Each row below has a hidden score, from 0 to 40, with 20 about the middle. What is it? The score is a weighted sum of the row's numbers plus the product of two more (or one squared), each taken from its middle value.
[-22  -3 -26 -17 -24 -31 -24 -22 -25 -11  47   3 -21   4  28  26  14] >> 13
[ 46  16  64  13  41 -18 -46 -23 -36  41  88 -32 -26 -23 -43 -19 -16] >> 17
[ 57  43  28  54  44  -2 -22 -17 -18   6  22  -5 -27 -27 -27   8  19] >> 17
[ -4   7 -26  -2 -14 -13   1   1   1   2 -17  30  -6 -26  36  26  13] >> 18
[ -9  -7 -11 -18 -16  11  13  -4   4 -25 -38  36   5 -24  33  26  -3] >> 20
[  0  22 -17  -4 -12 -23 -44 -15 -29  -7  11 -22 -26  -7  37  40  41] >> 15
[-20  10  13  18  16 -41 -36 -15 -27 -22  -6 -36 -33  -9  12  46  41] >> 15
[ -8   4  -3 -51 -31 -46 -31 -32 -33 -26  38 -15 -20  -4  41  32  12] >> 18
[ 11  -7   1  10   5 127 127  82 108 -15 -37 -35  19  23 -24  11 -22] >> 35
[ 42  47  18  60  44 -26 -32 -27 -30  -4 -30 -22 -25 -14  -3  31  42] >> 23
[ -7 -18  -6 -66 -38  15  30  34  32   7 -35 -18   6 -12  36  24 -27] >> 27
[ 49  44  19  23  22 -11   7 -17  -4 -33  13 -25 -32 -25 -24   7  33] >> 25
[ -6 -25 -38 -34 -40  21  38  38  41  -9   1 -26  30   0  24  -7 -38] >> 33
[  6  34  31   8  21 -28  -9   5  -2 -19  -9 -38 -26  -6   1  34  54] >> 27
[-12 -29 -50 -59 -60 -16  -6   8   0  -6 -15  13   1  14  40  -7 -40] >> 23
[ 44  40  35  37  41  -6 -10 -11 -11   0  -1 -24 -17 -25 -30  -8  30] >> 25
[ 37  40  37  31  39  -1 -26 -30 -28   2  47 -15 -15 -17 -40  -5  34] >> 15
[-48 -50 -44 -36 -44 -34 -25 -11 -18  13  -6  41  72  -4 -59 -64 -42] >> 10
[  4  21   0  16   8 -20  21  27  25 -16 -18 -21 -25 -28  -7  43  34] >> 22
[ -8   4   9 -39 -17 -11  13  24  20 -13  -8  -5  -8 -26  13  40  13] >> 24
[-13 -25  -4  -5  -6  49  17  28  24  10 -32 -33  70  30  20 -17 -28] >> 19
[-36 -19   6   3   5 -31 -28 -31 -31   0  14  -5 -25  -8  37  28   1] >> 13
[  0 -23 -29 -36 -36  30  27  36  32  20 -16  -8  37  17  27 -19 -42] >> 24
[-57 -64 -37 -12 -27  -2   5  19  12  11 -11  -1  25  25  22 -45 -56] >> 21
[ -8 -24 -46 -23 -38   0  -8   6  -1  -9 -20  30  20  -3  17 -22 -33] >> 21
[-27 -16 -22 -47 -37 -37 -39 -51 -45 -25 -16  79 -20  -6   9  -1  -1] >> 14
[ 14  18  30  16  25  14  12  -3   4 -19 -37  30 -17 -21  -7  16  21] >> 21
[ -9  -1  22  10  18  33  54  50  53 -21 -17 -10  23  -7  -4  40   9] >> 26
[-69 -55 -58 -80 -75 -28  -1  -6  -3  45 -12  12  23  44   7 -41 -30] >> 35
[-23 -38 -27 -44 -39 -23 -25 -12 -19 -18 -27  58  25  23  28 -23 -46] >> 19
[-38 -43 -32 -44 -41  88 119 127 127 127  89   0 -12  89  22 -42 -40] >> 25
[  5  16 -22  -8 -16 -21 -17 -23 -20 -40  13  -3 -19 -21  -3  30  22] >> 15
[ 23  42  31   4  18  -1  -7  -8  -7   2 -15  -1 -25 -27 -23  21  52] >> 24
[  1  23  25   4  15 -22 -10 -18 -16 -25  19 -13 -21 -25  -3  30  40] >> 17
[ 26  35  12  21  18  30  11  -8   1 -11 -13  24 -14 -29 -45   2  39] >> 15
[ 20  23  26  35  33  37  25  -8   9 -18  -6  25 -13 -25 -41  -1  23] >> 16
[ 77  52  27  23  28  -9 -21 -18 -19  -5 -25 -29 -10 -15 -35  -4  15] >> 28
[ -1   0 -17 -71 -47 -35 -39 -27 -34 -23  35   2 -23   2  30  15   1] >> 18
[-12 -11 -33 -28 -33  -5   2   4   4  -7 -40  24  -2 -22  33  27  -8] >> 19
[  3  -7 -18 -27 -25  -7  -1 -22 -11 -18 -17  71 -11  -7  25  13 -18] >> 17
[ -4  -7 -15  -8 -12  31  28  15  21 -18 -12  10  29 -21  -6  18 -10] >> 21
[-22 -32 -41  -2 -24  69  99 127 119 127  50 -16  -6  99  27 -63 -35] >> 35
[ 53  42  28  38  37  12 -14 -31 -25 -16  34   5 -24 -14 -45 -13  21] >> 15
[ 33  36  29  25  31  55  24 -12   5 -15 -32  40  30 -19 -50   6  31] >> 13
[ 11  21  11  22  18  31 -13 -20 -17  -1   2  46 -16 -30 -28   1  28] >> 10
[-24 -41 -96 -25 -67  -6   1  18  11  12  -1  -3  44  38  -5 -44 -51] >> 14
[-26 -40 -19  -9 -15   3   6  17  13   3 -27  21   8  14  45  -2 -46] >> 25
[-13 -26 -23 -52 -42  36  32  30  33  -8 -47 -22  54  12  25   1 -30] >> 22
[ 25  17  -5   4   0 -28 -11  17   4  14  22 -17 -25  -2  49  39   5] >> 25
[-17  -9 -11  10  -1  35  47  45  48  -5 -43  -7  11 -12  15  33  -2] >> 24
[-12 -23  -5   9   4  33  37  41  41  13 -46  -1  17  -6  31  11 -32] >> 28
[  8  -1 -34 -25 -32 -34 -22 -16 -20  -5 -20  59 -16   6  41 -10 -10] >> 25
[ -2   5 -21 -14 -19 -35 -10  12   3  -8 -23 -29 -20  -3  51  39  10] >> 24
[-35 -49 -38 -47 -47 -41 -42 -29 -37  -2 -12  53  17  28  -4 -48 -55] >> 15
[ 47  36  35  21  31 -16 -37 -33 -36 -20 -20 -34 -17 -11 -19  20  18] >> 19
[ 36  36  21  15  21  -8  -2 -28 -14   4  44   0 -25 -28 -37  16  26] >> 13
[ 28  24   0  -9  -4  17  24  13  20 -19 -14   3   3 -23  -5  21  16] >> 21
[-18 -41 -18 -28 -26  44  81 127 107 127  26 -15  12  41  30 -59 -57] >> 35
[-19 -25 -53 -46 -55 -13 -23 -21 -23  14 -21  44  28  41 -13 -65 -29] >> 30
[ -5  19 -12 -28 -24 -20 -10 -12 -12 -16  -1 -21 -25 -16 -19  39  40] >> 13
[ 17  35  24 -13   6 -29 -22 -24 -25  -2  -4 -32 -30 -14   8  10  46] >> 36
[-51 -57 -53 -17 -39 -21 -20   9  -4  19 -18 -16  84  45 -45 -55 -50] >> 10
[  1   3 -15  -3  -8  23  10   6   9 -28 -44  21  25 -15   4  12   4] >> 18
[ 72  41  61  55  64 -13 -32 -27 -30  71  68 -35 -21 -19 -27 -30   1] >> 24
[-30 -32   3 -40 -20  10  15   2   8 -22 -40  26  23 -10  20 -11 -26] >> 23
[ -7  22   5  -2   2 -29 -42 -35 -40  -2  -4 -33 -20 -11  -4  27  46] >> 17
[ 23  30  -7  -6  -7 -27 -15  -5 -11  10  -2 -26 -21 -24 -22  19  33] >> 20
[ 25  26  15  43  31  -8 -28 -31 -31  37  16 -36 -23 -23 -23  -8  19] >> 17
[  4   0 -15 -13 -16  28  35  45  40 -18 -28  -5  23 -19   3   8  -3] >> 28
[ 44  41  33  39  37  39   0 -25 -12  -4   4  18 -15 -26 -35 -24  28] >> 20
[ 20  30  24   5  17  -6 -14  -7 -11  -5  -7 -33 -29 -22  -9  18  35] >> 21
[-31 -49 -15   1  -7  36  28  22  25  -3 -22 -35  91  54  11 -25 -56] >> 17
[ 28  32   2  29  16  24  36  17  27 -32 -28   8 -12 -27 -34  26  28] >> 19
[  6  12 -15   2  -5  -8 -32 -27 -31 -12  -8  94 -30 -18   2   9  15] >> 11
[ 26  24  33  27  33  23 -13 -19 -18 -24  25  31 -13 -35 -48 -23  16] >> 18
[-53 -44 -30 -47 -42 -48 -39 -21 -31 -13  12  43  19  40  -3 -50 -30] >> 18
[ 19  31   4  17  11  -9 -24 -25 -25 -40  13  -6 -29 -17 -21  16  35] >> 15
[ -4 -27 -18  10  -2  61  58  46  54  19 -37 -38  54  34   9 -14 -44] >> 21
[-49 -58 -61 -52 -63 -29 -22  -7 -15  33 -12  17  65  31 -37 -77 -54] >> 20
[ 16  25  32  17  26 -10 -14 -18 -17 -22  24 -17 -28 -24 -38   9  30] >> 16
[ 45  45  51  30  45  -5 -14 -24 -20 -24  45 -37 -22 -20 -29 -12  36] >> 24
[ -1  20  12 -11   1 -45 -32 -20 -27   8 -21 -48 -17 -16 -13  32  34] >> 24
[-43 -53 -53 -15 -37  -3 -19  -7 -13  30  11   0 109  47 -51 -49 -54] >> 1
[-16   0  -6 -14 -12   3  44  27  35 -23 -18  -8  -2 -26  -2  39  17] >> 21
[ 19   0  -8  17   6 126  87  48  70  -7 -42 -41  39  65 -41  12 -22] >> 13
[-68 -62 -73 -58 -71 -21 -17  -7 -13  17   1  28  74   2 -37 -55 -43] >> 5
[  2  -7 -16 -13 -18  22  15  18  19   0 -21  12   1 -16  19  34 -16] >> 23
[ 22  31  20   9  16  44  38   7  24 -10 -23  15  -4 -26 -40  16  34] >> 17
[ 94  55  39  60  54  -9  -9 -10 -10  24 -14 -16 -25  -9 -18 -17   3] >> 36
[ -1   8   6   4   7   0  -6 -14 -11 -44   4  17 -22 -18 -21   8  12] >> 19
[-12 -23  -1  99  54  28   3 -19  -8 -10 -60 -52  -5 127   6 -17 -29] >> 26
[-41 -46  -6   5  -1   9  25  53  39  48  -7 -20  24  48  24 -58 -43] >> 30
[-40 -48 -20 -15 -18 -17 -29 -22 -26  10  -8  27  79  25 -42 -66 -45] >> 13
[-74 -72 -24 -58 -45 -25  -9  -9  -8  42 -18  26  46  23 -27 -57 -54] >> 20
[ 44  41  48  21  38 -11 -13 -19 -16  -4 -11 -13 -22 -20 -26   6  28] >> 27
[-34 -40   1 -27 -13  20  29  31  31   3 -31 -16  52   3  24  -7 -40] >> 24
[-50 -55 -35 -31 -37 -36 -35 -35 -35 -11 -24  72  18  33 -16 -53 -51] >> 14
[ -4  12  11  -4   4 -34 -32 -28 -30  -7  -4 -26 -28  -5  33  41  27] >> 18
[-62 -61 -35 -68 -58 -17   0  16   8  46 -11  -2  10  48  18 -36 -47] >> 23
[  0   8 -56 -20 -42 -53 -40 -40 -41 -10  53 -31  -9  25  21  37  17] >> 7
[-27 -10 -45  -5 -29 -38 -39 -17 -30 -35  24 -21   2  29  62  42   7] >> 16
